128 stands for zero in the data rows.
Some points, one per row:
153 142 144 102 111 151 110 114 99 136 144 92
140 119 129 11 69 141 84 65 9 143 255 23
124 142 158 116 122 131 116 117 135 127 136 138
143 131 120 58 57 121 112 80 28 153 255 2
121 139 143 53 101 135 123 87 89 140 211 88
136 127 113 159 122 97 124 143 190 119 73 196
147 134 136 105 102 105 130 93 85 145 169 94
125 129 147 48 102 146 110 102 36 147 238 43
114 129 120 178 165 122 147 144 116 124 119 139
123 143 146 135 136 139 136 137 168 130 99 158
134 136 161 30 109 194 73 92 76 141 213 104
118 110 96 233 190 84 161 184 199 107 27 172
91 118 101 255 210 89 184 211 245 94 0 255
134 138 119 124 118 104 130 121 125 132 139 119
120 95 87 207 176 106 173 172 162 116 41 149
140 148 188 142 147 160 104 146 211 127 59 213
134 142 104 177 152 105 134 150 178 107 83 165
159 105 128 92 107 138 110 102 91 139 149 113
122 133 120 193 158 139 166 172 143 129 72 164
Here are 16 more points, each followed by its number:
112 155 124 170 152 120 136 150 171 137 111 137 0
91 170 118 255 194 70 183 207 255 106 0 255 1
88 104 121 30 103 137 112 93 56 131 255 56 2
104 118 125 186 170 111 146 169 189 115 69 153 3
137 172 142 173 138 113 144 146 197 112 91 164 4
106 125 119 188 165 110 160 159 176 118 70 167 5
166 122 112 0 40 133 101 40 0 165 255 0 6
97 98 123 116 161 143 121 134 144 126 125 148 7
143 143 128 87 91 130 116 105 115 137 181 74 8
75 116 135 46 118 145 99 114 92 148 231 70 9
158 125 137 151 114 113 123 130 133 127 69 161 10
101 150 134 182 151 108 136 166 220 112 61 208 11
111 126 153 137 155 144 127 145 205 118 58 191 12
128 165 129 247 160 68 147 177 255 109 23 211 13
122 180 146 255 192 121 149 212 255 104 0 255 14
118 86 129 73 112 127 105 106 107 136 154 101 15
Which of these numbered points is nearest to each point below, ignoring the direction in which the first points spread most? Its number follows each.
144 99 93 0 28 100 106 27 0 155 255 0 > 6
156 124 124 162 131 124 127 133 158 113 61 174 > 10
133 118 157 30 70 154 107 67 36 148 241 65 > 5
175 114 121 79 84 139 119 87 70 123 135 105 > 10
129 159 187 127 142 176 110 141 191 131 70 210 > 12
172 120 132 36 63 164 113 72 12 142 198 67 > 10
138 129 133 184 156 138 160 153 119 127 78 145 > 5
120 123 115 124 139 141 134 112 63 125 181 84 > 5
90 128 128 92 133 148 138 132 140 121 170 95 > 9
